Each named move below is a turn or a mirror, shown by a few rows before and after it. Which moves, in which order, take the first row of each later pair to the second? The first pair is answered.
k941:
[-.12,.10,.26,.11,-.01,-.22,.03,-.07,-.30,.12,.22,.02,-.02,.03,.15,.01,.08,.15,.01,-.36,-.03,.09,.22,-.11,-.10,-.09,-.29,.12,.05,.08,-.22,.03]  ->  [-.14,.08,.26,.09,.03,-.27,-.03,-.04,-.29,.04,.24,.05,-.05,.04,.21,.03,.15,.13,.00,-.31,-.18,.10,.17,-.15,-.05,-.03,-.28,.13,.05,.03,-.22,.05]
[.00,-.03,-.04,.23,-.09,.09,.06,.00,.03,.09,.00,-.03,-.03,.13,.04,-.04,-.02,.11,.14,-.13,.12,-.03,.06,.16,-.10,-.24,.00,.01,.05,-.02,-.02,-.05]  ->  [-.06,-.09,-.04,.09,.02,-.07,-.04,.07,.13,-.10,.05,.01,-.15,.10,.20,.00,.13,.08,.06,.02,-.28,-.03,-.03,-.01,-.01,-.09,.06,-.01,.04,-.08,.03,-.02]
[.05,-.09,-.13,-.09,-.01,-.25,-.05,.07,-.16,-.18,.17,-.01,.24,.05,.30,.04,-.09,-.12,-.04,.02,-.16,.00,-.29,-.03,-.06,-.22,.03,.08,.02,-.09,-.03,-.16]  ->  [.09,-.03,-.11,.02,-.12,-.11,.02,.01,-.23,-.05,.14,-.05,.30,.06,.17,-.02,-.20,-.12,.01,-.08,.14,-.05,-.23,.08,-.11,-.34,.00,.10,.01,-.03,-.07,-.21]
[.04,-.03,.01,-.14,.09,-.02,.03,.07,.02,-.05,.02,-.01,.02,-.10,.05,.02,.07,-.03,-.12,.07,-.10,.09,-.14,-.09,.04,.01,-.06,.04,.02,-.11,-.02,-.06]  ->  [.11,.02,.01,-.02,.00,.11,.11,.03,-.05,.09,-.01,-.02,.09,-.09,-.06,-.02,-.03,-.01,-.06,-.03,.16,.06,-.09,.01,.00,-.11,-.10,.06,.03,-.08,-.04,-.07]
k804:
[.00,-.01,.08,.22,-.24,.14,-.02,.11,.14,.15,-.15,-.22,.13,.08,.02,.05,-.17,.11,-.07,.03,.22,.07,.02,-.02,.13,-.04,.12,-.20,-.15,.13,.15,.09]  ->  [.02,-.03,.03,.21,-.24,.11,-.12,-.09,.16,.14,-.10,-.19,.13,.08,-.04,.02,-.16,.09,.07,-.01,.25,.02,.14,-.02,.09,.11,.06,-.12,-.16,.12,.19,.21]
[.12,.07,-.19,-.18,.16,.07,-.14,.12,.15,-.22,.22,-.16,-.02,-.13,.02,.22,-.09,-.17,-.03,.08,.15,.06,.00,-.01,-.24,.22,-.01,-.04,-.11,-.09,.10,.36]  ->  [.14,.07,-.16,-.15,.15,.10,-.05,.35,.13,-.23,.18,-.20,-.03,-.12,.09,.26,-.09,-.14,-.17,.11,.12,.10,-.17,-.01,-.18,.05,.02,-.12,-.09,-.06,.06,.20]
[-.01,-.01,.10,.04,-.07,.02,.07,.04,-.05,.04,.03,.10,.03,-.03,.03,.00,.00,.05,-.03,.04,-.10,.05,-.06,-.01,.09,-.14,-.09,.02,.00,-.01,-.08,-.21]  ->  [-.02,-.01,.05,.00,-.07,-.02,-.01,-.19,-.03,.03,.07,.16,.01,-.03,-.07,-.01,.01,.03,.10,-.01,-.09,-.01,.09,.00,.03,.01,-.11,.11,-.03,-.03,-.05,-.05]
k741:
[.20,-.03,-.07,-.13,.11,-.03,-.07,-.05,.12,-.10,.11,.05,.09,-.04,.11,.05,.00,-.16,-.12,.13,.03,-.03,.15,-.16,-.03,.19,-.04,.04,-.02,-.02,-.09,.18]  ->  [.13,-.07,-.01,-.13,.15,-.07,-.03,.08,.08,-.15,.10,.09,.06,-.07,.18,.05,.06,-.09,-.17,.14,-.19,.04,-.01,-.22,.08,.14,.00,-.01,-.02,-.03,-.11,.03]
[.01,-.02,.16,.23,-.11,-.07,.07,.17,-.12,.23,-.23,-.02,-.04,.08,.18,-.10,.04,.07,-.02,-.05,.12,-.04,-.09,.09,.09,-.39,-.08,-.11,.00,.11,.01,-.16]  ->  [.05,.02,.03,.25,-.12,-.07,-.08,-.15,-.06,.21,-.22,-.07,-.04,.13,.09,-.16,-.01,-.01,.19,-.07,.23,-.14,.21,.15,-.09,-.13,-.07,-.03,-.07,.14,.06,.11]
[-.10,.06,-.02,.22,.14,.03,.07,.05,-.01,.15,.04,-.11,-.19,-.28,-.17,-.19,-.07,.17,-.06,-.20,.11,.07,-.18,.08,-.19,.09,-.28,.24,-.05,.17,.03,.12]  ->  [-.17,.01,-.01,.24,.16,-.08,.01,.02,.02,.10,.03,-.09,-.25,-.26,-.14,-.23,.03,.19,.00,-.20,-.12,.05,-.20,.07,-.14,.14,-.25,.24,-.07,.18,.07,.09]
k269:
[.08,.12,-.14,.01,-.10,.10,-.03,.00,.11,.08,.00,-.11,.02,.05,-.01,.03,-.06,-.16,-.04,.15,.35,-.01,.31,.12,-.17,.05,.04,-.04,.02,-.12,.14,.32]  ->  [.07,.14,-.07,.06,-.12,.15,.05,.05,.04,.15,-.01,-.10,.06,.00,-.05,.04,-.11,-.15,-.05,.07,.47,.00,.27,.17,-.13,-.07,.01,-.03,.06,-.09,.08,.19]
[.02,-.12,.02,-.14,.05,.03,-.06,.10,.04,-.12,-.03,-.03,-.11,.02,.03,.01,.06,-.13,-.03,.30,-.06,.00,-.06,-.13,-.05,.11,-.02,-.05,.02,-.10,-.02,.07]  ->  [.02,-.10,.05,-.03,.00,.08,-.03,.18,.07,-.12,-.12,-.07,-.12,.11,.04,-.02,.00,-.11,-.03,.28,-.02,-.01,-.05,.00,-.08,.00,.04,-.11,.00,-.04,.02,.04]
[-.01,-.15,-.05,-.20,-.05,-.22,-.24,-.15,.11,-.01,.35,.31,.07,-.04,.02,.02,.10,.21,.09,.02,-.34,.00,.07,-.29,.04,.20,-.22,.14,.04,-.15,-.07,.01]  ->  [-.04,-.05,-.17,-.01,-.10,-.23,-.32,.02,.21,-.11,.20,.16,-.04,.20,.20,-.01,.07,.10,.09,.23,-.45,-.06,.18,-.12,-.05,.24,.04,-.06,-.03,-.08,.09,.13]
Now pairs of rows:
(two moves a pair)
[.26,.04,-.14,-.42,.08,.10,.10,.24,.05,-.16,.02,-.18,.16,-.20,.18,.14,.02,-.10,-.36,.29,.14,.02,.06,-.16,-.04,.05,-.12,-.08,.09,-.09,-.09,.27]  ->  [.12,.03,-.22,-.23,.06,-.07,-.17,.08,.14,-.28,-.02,-.15,-.02,.01,.21,.05,.09,-.14,-.12,.38,-.21,-.09,.22,-.07,-.10,.28,.03,-.13,.03,-.03,.07,.39]
k269 k741
[-.02,-.01,-.02,.28,.10,.30,.26,.19,-.05,.23,-.05,.03,.08,-.08,-.16,.04,-.27,.06,-.01,.20,.34,-.26,.11,.13,-.26,-.07,.06,-.14,.17,-.08,-.12,-.06]  ->  [.01,-.12,.01,-.10,.24,.18,.16,-.10,-.03,.14,.15,.19,.10,-.34,-.21,.09,-.15,.04,-.01,.13,.13,-.24,.09,-.16,-.21,.25,-.19,.12,.23,-.21,-.22,.07]
k269 k269
[.11,-.12,.00,-.14,.06,.03,-.04,-.14,.05,.03,.09,.00,-.06,-.10,-.07,.04,.09,.00,.03,.02,-.10,-.03,.04,.04,.07,.06,-.03,.09,.04,-.04,-.13,.06]  ->  [.12,-.08,-.04,-.09,.05,.03,-.06,-.15,.07,.03,.05,-.05,-.07,-.05,-.09,.04,.07,-.03,.07,.04,-.04,-.02,.08,.09,.02,.07,-.01,.08,.02,-.04,-.08,.14]
k941 k269
[-.01,-.05,.12,.23,-.01,.13,.22,.11,.09,.14,-.21,-.08,-.09,-.02,.05,-.03,.03,-.07,-.04,.04,.13,-.18,-.04,.23,-.11,-.20,.12,-.17,.02,.12,-.14,-.20]  ->  [.09,-.01,.00,.03,.04,.16,.23,.06,.15,.11,-.18,-.13,-.05,-.10,.09,.07,-.04,-.19,-.13,.16,.28,-.20,.08,.18,-.24,-.03,.10,-.13,.00,.09,-.13,.04]
k941 k741
[-.22,.03,.31,.09,-.04,-.33,-.07,-.08,-.19,-.24,.06,.19,-.21,.13,-.12,-.08,.05,.31,.08,-.21,-.49,-.15,.16,-.02,.01,.11,-.25,.13,.01,.11,-.08,-.20]  ->  [-.07,.06,.32,-.21,.04,-.21,.14,.32,-.21,-.31,.08,.09,-.09,-.06,.05,.13,-.05,.20,-.36,-.04,-.37,-.01,-.07,-.17,.05,-.02,-.29,.04,.06,.00,-.20,-.23]
k741 k941
[-.14,.00,-.15,-.14,.31,-.11,-.11,-.05,.07,-.04,.20,.17,-.10,-.11,-.09,.08,-.03,.19,.06,.04,.01,.00,.00,-.06,.35,.29,-.24,.21,.07,-.14,.05,.14]  ->  [-.18,.11,-.23,.25,.18,-.02,-.09,.22,.13,-.07,-.03,-.04,-.19,.24,.05,.05,-.13,.12,.07,.20,.06,-.06,.14,.21,.22,.11,.09,-.08,-.03,.00,.23,.12]
k269 k269
[.10,.05,-.12,-.03,-.04,.10,.10,.03,-.03,-.05,-.26,-.22,-.07,.10,-.10,-.08,-.23,-.04,-.17,.16,.34,.06,.20,.21,-.02,.03,.19,.03,-.17,.04,.06,.11]  ->  [.13,-.03,-.01,-.23,.00,.12,.14,-.12,-.15,.03,-.11,-.10,.04,-.14,-.27,-.07,-.20,.04,-.15,-.04,.42,.13,.10,.03,.05,.01,-.05,.23,-.10,-.03,-.10,.02]
k269 k269
[-.01,.06,-.10,-.20,.23,-.15,-.10,.30,.10,-.39,-.04,-.05,-.10,.13,.42,.21,-.02,.06,-.20,.25,-.23,-.06,.03,.00,.09,.05,.12,-.12,.04,-.10,.01,.03]  ->  [.12,.15,-.22,-.31,.16,-.01,-.06,.03,.11,-.27,.01,-.12,.01,.06,.21,.21,-.19,-.04,-.16,.19,.31,-.12,.33,.07,-.09,.16,.02,.00,.06,-.08,-.03,.35]
k741 k804
